In the data rows, 128 means zero.
In each pair of rows below, the second row is the first one turned about zero in one of four ways (a turn may also mirror it), with some noise and a change of scale.
After each pair comes the number of its way: 0 for the first way seen, 1 for the next new one, and so on.
tensor([161., 140.,  98., 129.,  72.,  77.,  91., 125., 109., 101., 131., 158., 164., 130., 140.,
        102.])
tensor([115., 155., 143., 124., 170., 138., 163.,  63.,  80., 155., 126., 144., 151.,  84., 140.,
         93.]) 0

tensor([134., 176., 141., 142., 121., 167., 185., 116., 161., 115., 139., 105., 121., 137.,  75.,
        163.])
tensor([118.,  81.,  86., 160., 108., 132., 155., 128., 176.,  89., 125., 106., 151., 136., 129.,
        193.]) 1

tensor([ 57., 127., 105.,  67., 159., 118., 162., 131.,  74., 136.,  96., 172.,  75., 166.,  85.,
        141.])
tensor([105., 116.,  73.,  53., 156., 118.,  80., 173., 185., 106.,  97., 160., 148., 129.,  72.,
        117.]) 0

tensor([124., 154., 126., 131., 102., 123.,  92., 122., 103., 137., 128., 122., 168., 111., 168.,
         94.])
tensor([122.,  87., 161., 142.,  90., 163., 160., 165., 133.,  91., 149., 114., 125., 121., 145.,
        119.]) 2

tensor([168.,  82., 107., 189., 145., 180., 107., 159., 113., 186., 147., 142., 162., 123., 159.,
         90.])
tensor([178., 158., 180., 146., 136., 159., 141., 113.,  90., 156., 186., 123.,  55., 146., 161.,
        132.]) 3

tensor([131., 134., 128., 110., 166., 126., 122., 112., 134., 124., 140., 135., 135., 112., 120.,
        123.])
tensor([164., 136., 125., 138., 135., 115., 110., 139., 122., 140., 134., 130., 155., 116., 105.,
        145.]) 1

tensor([129., 123., 106., 133., 116.,  98.,  96., 126., 119.,  87., 139., 170., 160., 121., 101.,
        133.])
tensor([138., 110., 109., 125., 164., 115., 151., 138.,  91., 154., 128., 146., 187.,  95., 122.,
        107.]) 1

tensor([ 63., 125., 120.,  82., 130.,  69., 172., 122.,  85.,  89.,  80., 168.,  58., 159.,  84.,
        118.])
tensor([ 88.,  80.,  92.,  62., 173.,  82.,  96., 168., 173., 114.,  91., 198., 203., 154.,  94.,
         97.]) 1

tensor([149., 166., 124.,  88., 155., 153., 141., 137., 141., 133., 139., 138., 121., 141., 112.,
        118.])
tensor([136., 148.,  85., 132., 137., 132., 108., 116., 161., 157., 132., 139., 101., 145., 131.,
        150.]) 0

tensor([136.,   0., 109., 255., 134., 103.,  45., 184., 126., 206., 117.,  58., 182., 105., 243.,
        113.])
tensor([189., 122., 255., 234.,  39., 161., 197., 138.,   0., 114., 174., 100.,  26.,  72., 240.,
        109.]) 3

tensor([148., 145., 125., 138., 111., 134.,  83., 131., 133., 121., 135., 116., 156., 107., 164.,
        108.])
tensor([131., 163., 141., 148., 135., 140., 140., 103., 111., 151., 104.,  88., 147., 135., 143.,
         98.]) 3

tensor([163.,  96., 108., 108., 116.,  98., 109., 123., 127., 102., 118., 161., 140., 116., 119.,
        115.])
tensor([124., 150., 122., 108., 152.,  87., 125., 106.,  68., 153., 125., 144., 168., 121., 126.,
        104.]) 0

tensor([154., 159., 105., 114., 142., 183., 136., 134., 141., 136., 133., 115., 134., 152., 108.,
        157.])
tensor([146., 116.,  56., 147., 118., 121., 135., 117., 143., 122., 115., 105., 108., 141., 128.,
        158.]) 1

tensor([149., 197., 160.,  64., 141., 124., 102.,  91., 148., 150., 156.,  72., 144., 129., 193.,
        135.])
tensor([120., 183., 116., 152.,  78., 155.,  85.,  70., 149., 143., 117.,  70., 123., 116., 138.,
        159.]) 0

tensor([176., 114., 110., 133.,  73.,  93.,  90., 141., 108., 119., 103., 160., 184., 129., 141.,
        100.])
tensor([116., 129., 147., 184., 117., 137., 170.,  93.,  77., 117., 159., 119.,  81., 111., 177.,
        122.]) 2

tensor([148., 173.,  90., 104., 169., 174., 158., 118., 122., 133., 103., 114., 132., 124., 100.,
        135.])
tensor([173., 115., 102., 128., 151., 141.,  89., 106., 165., 106.,  87., 140.,  92., 142., 118.,
        181.]) 0

tensor([132., 112., 115., 175., 165., 145., 109., 160., 149., 176., 136., 134., 124., 131., 181.,
         87.])
tensor([142., 127., 199., 124.,  84., 133., 113., 145., 108., 157., 155., 133.,  85., 146., 141.,
         96.]) 0

tensor([132.,  97., 107., 124.,  82.,  87.,  96., 128., 166.,  70., 130., 182., 152., 101., 122.,
         98.])
tensor([157., 191., 145., 195.,  96., 133., 151., 116.,  85., 144., 163., 107., 123., 125., 148.,
        111.]) 2

tensor([129., 118., 149., 128., 135., 134., 142., 139., 124., 127., 153., 117., 116., 137., 114.,
        144.])
tensor([102., 135., 100.,  96., 146., 118., 143., 134., 151., 147., 121., 129., 152., 119., 115.,
        136.]) 2

tensor([101., 142., 158., 111., 133., 125., 135., 134., 154., 139., 114.,  94., 139., 124., 111.,
        157.])
tensor([117., 100., 102., 159., 124., 113.,  82., 140., 152., 105., 123., 123., 154., 119., 121.,
        152.]) 3

tensor([137., 127., 145., 129., 123., 144., 145., 125., 128., 121., 138., 108., 121., 136., 121.,
        141.])
tensor([106., 121., 105., 119., 119., 113., 122., 124., 150., 133., 137., 107., 129., 126., 129.,
        154.]) 3

tensor([160., 162., 185.,  84., 129., 141., 160., 109., 143., 153., 136.,  91.,  87.,  95., 125.,
        144.])
tensor([ 68., 161., 114., 165.,  72., 119., 109., 118., 139., 111., 127.,  93., 127., 166., 131.,
        190.]) 0

tensor([158., 108., 103., 189., 155., 153., 132., 165., 126., 167., 132., 138., 141., 100., 188.,
        111.])
tensor([157., 158., 207., 153., 117., 116., 138., 107., 126., 144., 126., 139.,  45., 134., 140.,
        128.]) 3

tensor([173., 134., 101., 155., 101., 104., 102., 146., 120., 119., 124., 171., 149., 133., 136.,
        102.])
tensor([134., 116., 159., 148., 135., 123., 181., 109.,  97., 151., 151., 134.,  82., 108., 156.,
        128.]) 2

tensor([145., 165., 143., 115., 113., 150., 164., 140., 166., 105., 161.,  89., 125., 138.,  91.,
        161.])
tensor([129., 135.,  76., 162., 103., 122., 180., 137., 151., 122., 122., 112., 121., 128., 134.,
        181.]) 0

tensor([137., 138., 160., 128., 122., 142., 142., 133., 161., 133., 167., 102., 135., 115., 100.,
        178.])
tensor([125., 140., 104., 167., 109., 126., 177., 144., 128., 104., 155.,  96., 117., 127., 122.,
        170.]) 0

tensor([158., 169., 128., 117., 144., 131., 123., 112., 133., 120., 137., 138., 157., 100., 135.,
        126.])
tensor([146., 150., 118., 158., 148., 110., 129.,  96., 120., 144., 119., 102., 140., 121., 110.,
        163.]) 1

tensor([153., 111.,  95., 133.,  92., 124.,  80., 140., 119., 118., 121., 131., 160., 124., 131.,
         85.])
tensor([125., 144., 149., 124., 186., 154., 136., 112.,  73., 139., 115., 145., 124., 129., 155.,
         76.]) 0

tensor([167.,   2., 135., 255., 133., 148.,  48., 191., 148., 227., 119.,  96., 186.,  94., 240.,
         91.])
tensor([201., 135., 255., 163., 112., 181., 130., 138.,  30., 152., 205., 145.,   0., 127., 194.,
         55.]) 1

tensor([130., 124., 124., 139., 134., 142., 104.,  99., 111., 119., 111., 142., 179., 114., 162.,
        108.])
tensor([162., 140., 168., 132., 151., 133., 106.,  84., 114., 126., 133., 107., 148., 132., 134.,
        109.]) 0

tensor([122., 124., 106., 126.,  99., 120.,  98., 124., 131.,  98., 104., 160., 138., 113., 130.,
         95.])
tensor([140., 126., 130., 133., 167., 113., 137., 109.,  96., 127., 104., 125., 162., 155., 130.,
         75.]) 3

tensor([119., 155., 145., 140., 120., 173., 155., 129., 155., 137., 162., 112.,  97., 120., 102.,
        155.])
tensor([126., 136.,  66., 114., 143., 139., 146., 138., 172., 126., 128., 149., 158., 164.,  84.,
        147.]) 2

tensor([125., 128., 162., 134., 128., 126., 147., 113., 159., 136., 115., 108.,  97., 142., 117.,
        149.])
tensor([104.,  94.,  97., 125.,  76., 137., 112., 113., 145., 126., 133., 133., 121., 140., 123.,
        161.]) 3

tensor([ 60.,  89., 134., 103., 133.,  47., 140.,  94.,  76.,  78.,  98., 179.,  58., 152.,  87.,
        169.])
tensor([ 79.,  32., 139.,  32., 121.,  68., 144., 198., 108.,  98., 123., 158., 200., 137.,  87.,
        119.]) 3

tensor([  0.,  47., 151.,  57.,  90.,   0., 140.,  91.,  62.,  87.,  87., 157.,  53., 155., 145.,
        177.])
tensor([ 18.,  31., 166.,  41.,  86.,  56., 153., 221., 109.,  14., 142., 134., 216.,  95.,  94.,
         36.]) 3

tensor([112., 132., 149., 134., 136., 132., 124., 116., 146., 112., 150., 115., 141., 133., 121.,
        164.])
tensor([151., 107., 109., 124., 100., 124., 136., 145., 151., 125., 149.,  94., 139., 120.,  89.,
        153.]) 3

tensor([121., 142., 148., 100., 140., 166., 153., 109., 129., 103., 153., 120., 125., 140., 122.,
        127.])
tensor([149., 144., 103., 103., 150., 128., 119., 150., 181., 116., 142., 108., 134., 139., 127.,
        145.]) 2

tensor([137., 142., 151., 123., 127., 130., 168., 107., 151.,  96., 149., 128., 135., 125., 130.,
        161.])
tensor([136., 128.,  99., 125., 120.,  85., 150., 112., 164., 125., 146., 107., 161., 130., 104.,
        159.]) 3

tensor([129., 143., 148., 134., 139., 142., 171., 144., 135., 125., 144., 121., 106., 118., 102.,
        136.])
tensor([127., 121., 126., 141., 118., 116., 148., 174., 154., 120., 143., 128., 127., 159., 137.,
        161.]) 1

tensor([152., 153., 130., 124., 127., 145.,  81., 142., 105., 127., 137., 122., 169., 121., 157.,
        103.])
tensor([143., 157., 135., 154., 171., 156., 132., 103., 121., 172., 112.,  86., 122., 110., 153.,
        122.]) 1

tensor([143., 129., 134., 128., 109., 141., 173., 121., 170., 120., 147.,  85., 114., 110., 106.,
        144.])
tensor([114., 163.,  74., 140., 121., 105., 132., 116., 163., 112.,  89., 151., 174., 146., 114.,
        152.]) 2

tensor([115., 152., 160., 114., 141., 135., 141., 113., 149., 112., 123., 106., 129., 117., 120.,
        128.])
tensor([125., 114., 118., 136., 109., 121.,  88., 131., 166., 131.,  99., 112., 153., 124., 129.,
        142.]) 3

tensor([123., 160., 134., 124., 154., 150., 143., 124., 135., 114., 137., 101., 116.,  94., 113.,
        138.])
tensor([128., 131., 125., 137., 106., 135., 125., 162., 144., 114.,  93.,  99., 143., 147., 127.,
        155.]) 1

tensor([124., 108., 130., 137.,  97., 145.,  94., 109., 127., 136.,  99., 115., 134., 119., 131.,
        112.])
tensor([120., 103., 124., 136., 136., 142., 127., 132., 109.,  95., 133., 134., 161., 144., 151.,
         98.]) 2

tensor([169., 116.,  95., 180., 147., 170., 117., 160., 133., 202., 134., 127., 133., 127., 191.,
         90.])
tensor([168., 167., 160., 143., 115., 164., 112., 103., 123., 159., 143., 159.,   7., 157., 144.,
        135.]) 1

tensor([147.,   7., 122., 255., 144., 132.,  45., 174., 110., 210., 137.,  91., 181., 100., 255.,
         75.])
tensor([128.,  40., 179., 112., 163.,  44., 255., 198.,   0.,  90., 175., 154., 229.,  99., 165.,
         46.]) 2

tensor([166., 194.,  88., 116., 167., 177., 163., 133., 129., 174., 119., 131., 132., 168., 122.,
        109.])
tensor([137., 142., 118.,  87., 155., 159.,  56.,  90., 180., 153., 105., 185.,  75., 118., 117.,
        155.]) 3

tensor([132., 165., 140., 108., 108., 153., 154., 117., 143., 119., 122.,  97., 117., 138.,  86.,
        164.])
tensor([118., 123.,  88., 131., 135., 146., 114., 130., 173., 112.,  96., 124., 119., 148., 117.,
        171.]) 2

tensor([ 83., 122., 135.,  84., 128.,  78., 135., 124.,  86., 110.,  82., 175.,  79., 164.,  68.,
        160.])
tensor([105., 155., 148., 100., 162., 163.,  43.,  85., 132., 181., 104., 132.,  98., 116., 100.,
         79.]) 2

tensor([133., 166., 142., 105., 120., 163., 176., 132., 152., 115., 155.,  81., 121., 152.,  91.,
        152.])
tensor([106., 144.,  54., 117., 127., 144., 139., 128., 197., 123., 117., 127., 120., 130., 135.,
        181.]) 3

tensor([119., 152., 159., 116., 127., 116., 139., 123., 151., 144., 134., 120., 114., 109., 119.,
        127.])
tensor([ 79., 126., 118., 148., 117., 158., 120., 127., 142., 142., 117., 139., 147., 141.,  85.,
        147.]) 3

tensor([115., 137., 134., 139., 114., 138., 133., 103., 156., 119., 146., 107., 110., 133., 102.,
        131.])
tensor([129., 109., 110., 141.,  94., 149., 164., 139., 135., 101., 134., 137., 160., 129., 131.,
        125.]) 1

tensor([ 65.,  96., 134.,  70., 132.,  73., 170., 109.,  85., 103.,  84., 180.,  82., 161.,  83.,
        158.])
tensor([120., 188., 156.,  88., 157., 142.,  17.,  64., 132., 143., 113., 117., 109.,  89., 103.,
         86.]) 2

tensor([ 44.,  87., 149.,  83., 118.,  48., 162., 105.,  70.,  78., 106., 174.,  59., 167.,  87.,
        152.])
tensor([ 69.,  35., 124.,  27., 120.,  82., 145., 215., 135.,  86., 132., 168., 194., 132.,  95.,
         77.]) 3

tensor([ 78., 162., 133.,  73., 154., 127., 168., 119.,  66., 129., 120., 151.,  63., 167.,  69.,
        147.])
tensor([120., 165., 136.,  73., 173., 172.,  36., 114., 186., 157., 108., 132.,  93., 116.,  94.,
        129.]) 2

tensor([146., 189.,  86., 107., 155., 169., 130., 140., 166., 170., 143., 123., 110., 153., 141.,
        107.])
tensor([137., 159., 118., 106., 115., 162.,  75., 109., 165., 160., 102., 163.,  77., 124., 121.,
        125.]) 3

tensor([121., 100.,  86., 116., 127., 111., 101., 125., 128.,  74., 129., 172., 176.,  93., 121.,
         90.])
tensor([182., 155., 139., 135., 181.,  94., 142., 147.,  80., 143., 114., 141., 174., 116., 141.,
         82.]) 3

